Each path is a new rotation, seen through one point. The rows after it are directions, each followed by how far the rotation turns it, in deg/step (0 if it stays put).
Each turn is a multiple of 5 degrees from 10 to 175, or 0.
Each row of a path follows its step; steps can be skipped.
Rotation 1:
step 0: |  15 |  -9 |   2 |  25 |  21 |  -4 |  25 | -12 |   7 |  14 | -17 |  30 |  -7 |  -1 |   3 |  10 |   1 |  -2 | -13 |   6 | -19 | -25 | -12 |  -3 |   2 |  -6 | -20 |  -2 | -24 | -10 | -14 | -14 |  22 |  38 |  -7 |  18 |  10 | -25 |  15 | -26 |  16 |  40 |  10 |   3 | -18 |   3 |  11 |  14 |  -2 |   5 |   2 |  18 |   6 |  15 | -18 | -23 |   7 |
step 1: | -43 |   6 |  17 | -12 |  16 |   2 |   4 | -17 |  18 |  -1 | -27 |  20 |  18 |   4 |  16 |  -2 |  15 |  -2 | -27 | -16 |  -9 | -24 | -13 |  17 |   7 |   0 |  -2 |   0 |  34 | -43 |  -9 | -19 | -24 |  -9 | -11 |  -6 |  20 | -16 |   4 |  -8 |  -5 |  16 |  -9 |  -5 | -13 |  -1 |  -3 |   9 |  14 |  -5 |   5 |  -5 | -16 | -16 |  28 |   4 |   7 |
step 2: |   1 |  23 |  20 | -16 |   4 |  -5 |  13 |   2 |   3 | -16 | -23 | -22 |   8 |  -1 |  19 | -14 |  -9 |   0 |  27 |  21 | -19 |   5 | -16 |  13 |   2 |  -9 | -21 |  18 |  18 | -16 |  13 |   7 |  46 |   5 |   9 |  27 |  19 | -16 | -22 |   2 |  20 |   7 |  22 | -11 | -33 |   7 |  12 |  -9 |   6 |   6 |   6 |  -1 | -29 |  -7 |  -7 |  10 |   6 |
step 3: |  10 |  14 |   7 |   9 |  16 |  -1 |  16 |  -2 |  -8 |  -1 | -27 |  -3 |  15 |  -3 |  -8 | -10 |   7 |  11 | -12 |   7 |   2 | -27 |  -9 |  25 | -26 | -16 | -10 |  23 |  -9 |  21 |  19 | -24 |  12 |  34 | -11 | -24 |  26 |   3 |  -9 | -14 |  -4 |   0 |  -6 |   8 |  -3 | -16 | -28 |  -4 |   1 |   1 |  18 |   8 |   7 | -30 |  10 | -29 |  34 |
step 4: |  10 |  31 |   8 | -18 |  -7 |  29 |  17 |  10 | -10 | -17 | -25 |   4 |   8 |  18 |  16 |   6 |  -1 |   5 |  21 |   0 |   4 | -17 |   6 |   3 | -15 | -54 | -11 |   2 |  23 | -32 |   1 |  25 | -32 |  -1 |   8 |  -1 | -14 |  10 | -11 |  -3 | -10 |  -4 | -23 | -12 | -16 |  -4 |   0 |   5 |  13 |   4 |   7 | -15 |  12 |   2 |  24 |  -6 |  10 |
step 5: |  12 |  27 |   5 |  39 | -14 | -11 |  -1 |   6 | -11 | -13 | -37 |   2 |  12 | -14 |  11 |   7 |  -6 |   8 |  37 |  12 | -13 |  -6 |  -3 | -34 |  13 | -36 |  -7 | -12 |  -2 |   2 |  -5 | -29 |  24 |  -1 |  -7 |   1 |  12 |  18 | -14 |   5 | -12 |   7 |   5 |   8 |  -6 |  -3 |   9 | -39 | -16 |   7 |  -1 |  26 |   2 |   4 |   2 |  -1 |  -6 |
step 6: |  -2 |  -3 |  -8 | -13 |   7 |  19 |  17 | -35 |  -8 | -18 |   0 |   9 | -23 |   1 | -18 |  15 |  -9 |  -6 |  13 |  -5 | -24 | -18 |   6 | -13 |   8 | -18 |  -7 |  -6 |   5 |  -8 | -16 | -37 | -10 |  28 |   0 | -18 |  -1 |  -3 |   3 | -34 |  -1 |  21 |   1 |  -6 |  22 | -35 |   4 |  12 | -21 |  15 |  14 |   7 |  11 |   7 |  17 | -14 |  33 |
step 7: | -26 |  25 |  -4 |  19 |  -1 |  -7 |  31 | -18 |  -6 |   1 | -21 |  26 |   5 |   6 | -25 |  21 |  14 |  -5 |   4 |  -8 | -28 |   8 |   8 | -31 |  17 | -10 | -11 |  -1 |  31 | -20 |  -6 |  12 |  -5 | -17 |  12 |  13 |   5 | -12 |  -2 |  -9 |   3 |  -3 |  -2 |  18 | -36 | -14 |  14 |   5 |  14 | -32 |   6 | -21 |  -9 |  11 |  15 |   4 |   3 |
step 8: |  18 |   9 |  14 |  11 |  28 |  -9 |   7 | -10 |  -9 |  16 |  -5 | -11 |   6 |   8 |  -1 |  20 |   4 |   1 | -10 |  11 | -10 | -19 |   6 |  -4 |  23 |   0 |   2 |  17 |  14 | -16 | -29 | -20 |  35 |  -3 |  25 | -13 |  13 | -16 |   0 |  15 |  31 |  27 |  17 |   6 | -11 |   2 |   0 | -26 | -10 |  21 |  44 |  18 | -16 |  -8 |  -3 |   7 |   4 |
Speeds:
|  2 | -2 | -8 |  1 |  9 |  1 | -6 | -4 |  3 |  5 | -3 |  7 | -2 | -2 |  1 | -3 | -3 |  5 |  4 | -2 |  2 |  7 |  4 | 13 |  2 |  5 | -3 |  2 |  6 | -8 |  3 | -2 |  1 |  1 |  6 | -7 |  6 |  0 | -5 |  3 | -2 | -3 |  9 |  4 | -3 | -3 |  6 |  1 |  3 | -2 |  5 | -3 |  0 |  2 | -4 | -3 | -2 | : 55
|  1 |  1 | 15 |  1 |  6 | -2 | -3 |  6 |  5 | -3 |  5 |  0 |  1 | -5 |  1 | -8 | -1 |  4 | -4 |  5 |  1 | -7 | -5 |  6 |  2 |  9 | -2 |  0 | -5 | -3 | -6 | -1 | -3 | -3 |  3 |  8 | -4 | -6 |  3 | -2 | -2 |  1 |  3 |  6 | -9 | -2 | -1 |  6 |  1 |  3 | -3 | -3 | -3 | -7 |  1 | -4 |  0 | : 40
|  -1 |   2 |  -3 |  -9 |   6 |   6 |   4 |  -4 |  -3 | -11 |  -2 |   5 |  -5 |   0 |  -3 |  -4 |   0 |   6 |   2 |   6 |   4 |  -4 |   0 |  -1 |  -3 |   6 |   0 |   0 |   7 |  -4 |  -5 |   5 |   2 |  -3 |  -6 |  -4 |   0 |  -2 |  -3 |   4 |   1 |   3 |  -5 |   0 |   8 |   3 |  -2 |   3 |  -8 |  -6 |  -5 |  -6 |   2 |  -4 |   6 |  -1 |  -8 | : 140
Rotation 2:
step 0: |   2 |  -3 |   6 |   4 |  16 |  21 |   5 |  18 |  -2 | -46 |  -5 |  25 |  -7 | -27 |  -3 |  10 |  -3 | -19 |   0 |  -8 |   8 | -15 |  18 | -14 |  23 |  -3 |  -3 | -31 |   7 |  -5 |   0 | -31 |   6 |  13 |  -9 |  13 |  18 |  20 |  30 |  -6 | -40 |  14 |   7 |   1 | -23 | -23 |  -2 |  22 | -19 |   0 |  -8 |  13 |   4 | -23 |  -6 |  -7 |   5 |
step 1: | -12 |  21 |   6 |  13 |   5 | -18 | -29 |  19 | -30 |  11 |   4 |  22 |  14 |  13 |  15 |  27 | -43 |  16 |   2 | -11 |  10 | -20 |  19 | -11 |  10 | -13 | -12 |  16 |  21 | -20 |  -7 |  20 |   6 |   6 |  33 |  -5 |   2 |  15 |   7 |  -5 | -16 | -14 |  14 |   7 | -21 |  -9 |   1 | -21 |   2 | -15 |   7 |  22 | -11 |  18 | -11 |  13 | -20 |
step 2: |  -5 |  10 |   6 |  -7 |   4 |   5 |  -1 |  21 |  -3 |  -8 | -30 | -16 | -29 | -10 |   7 |  33 |   2 | -16 |   8 |  13 | -24 |  -1 | -32 |  29 |  -2 |  17 |  -1 |   2 |   3 | -10 |   6 |  -3 | -32 |  13 |  15 |  -9 |  10 |  26 |  17 | -30 |   8 |  40 |  15 |   8 |  -3 |  14 | -21 |  -8 |   6 | -16 | -18 |   9 |  13 |  17 | -23 |  -2 | -11 |
step 3: |  17 |  -4 |  17 |  28 |   6 |   4 | -17 |  28 |  -4 | -10 |   4 |  -3 | -35 | -22 |  -8 |  24 |   3 | -20 | -11 | -17 |  20 |  -3 | -10 | -27 |  14 |  33 | -18 |  17 |  28 |  -1 |  -9 | -13 |  12 |  20 | -13 |  18 | -18 |   3 |  -1 |   1 | -20 |   0 |  18 | -13 |  -1 |  12 |  12 |  19 | -14 | -20 | -14 |  -2 | -30 | -17 |  17 |  13 |  -1 |
step 4: | -15 | -11 |  -7 |  -5 | -22 | -12 | -27 |  27 | -10 | -19 | -26 |   7 | -15 | -16 |  26 |   3 |   0 |  42 | -19 | -14 | -24 | -30 |   4 |  -1 | -26 |  10 | -14 |   2 |   7 | -13 |   1 |  -2 |  -3 |   5 |  11 |   5 |  14 |  -1 | -15 |  23 |   5 | -22 |  22 |   8 | -20 | -12 |   2 |  10 |   7 |  -6 |  18 |  34 |  10 |   3 |  -1 |   3 | -31 |
step 5: |  17 |   3 |  19 |   6 |   9 |  18 |  11 |  34 | -19 | -62 | -11 |  -7 |   8 | -17 |  -5 |  20 | -29 |   6 |  24 |  -4 | -12 |   1 | -23 |   4 |   0 |  -8 |   3 | -18 |   0 |  20 |   4 |  -2 |  -5 |  22 | -20 | -12 |  -3 |  21 |   2 | -24 | -25 |  11 |  10 |  -1 |  -4 |  -5 |  -4 |  -7 |  35 |  -1 |  10 |  -3 |  20 |  -3 | -11 |   1 |  -1 |
step 6: |   9 |  14 |  18 |  26 | -11 |   0 | -25 |  17 | -37 |  15 |   0 |  27 | -20 |   8 |  -6 |  36 | -23 |   2 |  16 | -18 |  -1 | -28 | -15 |  -6 |   0 |   2 |   9 |  12 |  20 |  36 |   2 |  -6 |   9 | -21 |  13 |   5 |  16 | -14 |  -7 |   9 | -12 |  -3 |  -6 |  -9 |  -2 |  38 |  17 | -10 | -12 | -13 |  -9 |  10 | -24 |   7 |  -9 |   5 |   3 |
step 8: |  33 | -35 |   6 |  -7 |   7 |   7 | -22 |  43 | -14 | -25 |   6 | -21 | -19 | -19 | -10 |  14 | -11 |  14 |   0 | -23 | -10 |  -5 |  -2 |  -7 |  -4 |   6 |  -5 | -14 |  -2 |  -5 | -20 |   9 |  24 |  21 |  -6 | -11 |  -3 | -16 |  -2 |  -1 | -11 |  19 |  10 |   1 |  21 |   8 |   4 |  10 |   2 |   7 |  11 | -35 |  -4 |  -2 |  27 |  26 |  31 |
step 9: |  -5 |  -3 |   9 |  17 | -23 |   3 |  -8 |  32 |   7 |   0 |   0 |  40 | -10 | -17 |  13 |   2 | -11 |  15 | -24 | -14 | -26 | -21 |  -9 |   6 | -12 |  -3 |  -1 | -30 |  -5 |  33 | -21 | -14 |  15 | -25 |   7 |  -3 |  27 |   5 |   6 |  14 |   3 | -37 |  -5 |  -1 | -24 |  -4 | -14 |   3 |   1 |  -2 |   8 |  17 | -11 |  10 |  -5 | -13 |  31 |
Speeds:
|   2 |  -3 |  -3 |  -4 |  -3 |  -4 |  -3 |  -1 |  -1 |  -5 |  -1 |  10 |  -1 |  -3 |  -7 |   4 |  -8 |  -6 |   3 |   2 |   0 |   3 |   4 |   2 |   0 |   4 |  -7 |   1 |  -1 |  -6 |   3 |  -6 |  11 |  -1 |  -1 |  -5 |  -4 |   1 |   3 |   2 |  -2 |  -4 |  -2 | -10 |   0 |   9 |   3 |  -4 |  -1 |   8 |  -6 |  -2 |  -6 |  -7 |   3 |  -1 |   2 | : 135
|   4 |   0 |   4 |  -1 |  -9 |  -7 |  -2 |   3 |   0 |   3 |   7 |  -3 | -10 |   2 |   4 |   2 |  -3 | -14 |  -4 |   5 |  -2 |   3 |   3 |   0 |   0 |  -3 |  -4 |   2 |   3 |  -2 |  -4 |   3 |  -5 |   6 |   1 |  -8 |  -4 |  -4 |  -2 |   4 |   9 |   0 |   6 |   2 |   0 |   1 |  -7 |  10 |  -1 |  -1 |   0 |  -5 |   1 |   3 |   2 |  -2 |   5 | : 70
|  -5 |   1 |  -7 |  -6 |  -4 |   4 |   5 |   0 |   2 |  -5 |  -2 |  -4 |  -6 |   0 |   1 |  -6 |   6 |   3 |  12 |   3 |  -5 |  -1 |   4 |   4 |  -2 |   3 |   0 |  -3 |   3 |  -2 |  -2 |  -3 |  -3 |  -4 |   0 |  -4 |  -6 |   1 |   6 |  -7 |   4 |  -3 |   4 |  -4 |   0 |   2 | -10 |   2 |   4 |   0 |   5 |   1 |  -3 |  -4 | -14 |   1 |  -1 | : 140
|   8 | -10 |   8 |  -4 |  -7 |  -3 |   0 |   4 |  10 |  -5 |   7 |   1 |   5 |   2 |   0 |  -4 |   6 |   1 |   1 |  -9 | -10 |   2 |   5 |   1 |   2 |   2 |   0 |   5 |  -3 |  -2 |  -1 |   2 |   1 |  -2 |   1 |   6 |   1 |   2 |   2 |   3 |  -4 |   5 |   0 |   2 |  -4 |   1 |  -4 |  -1 |   3 |  -3 |   1 |   0 |  -7 |  -3 |   4 |  -7 |  -9 | : 80
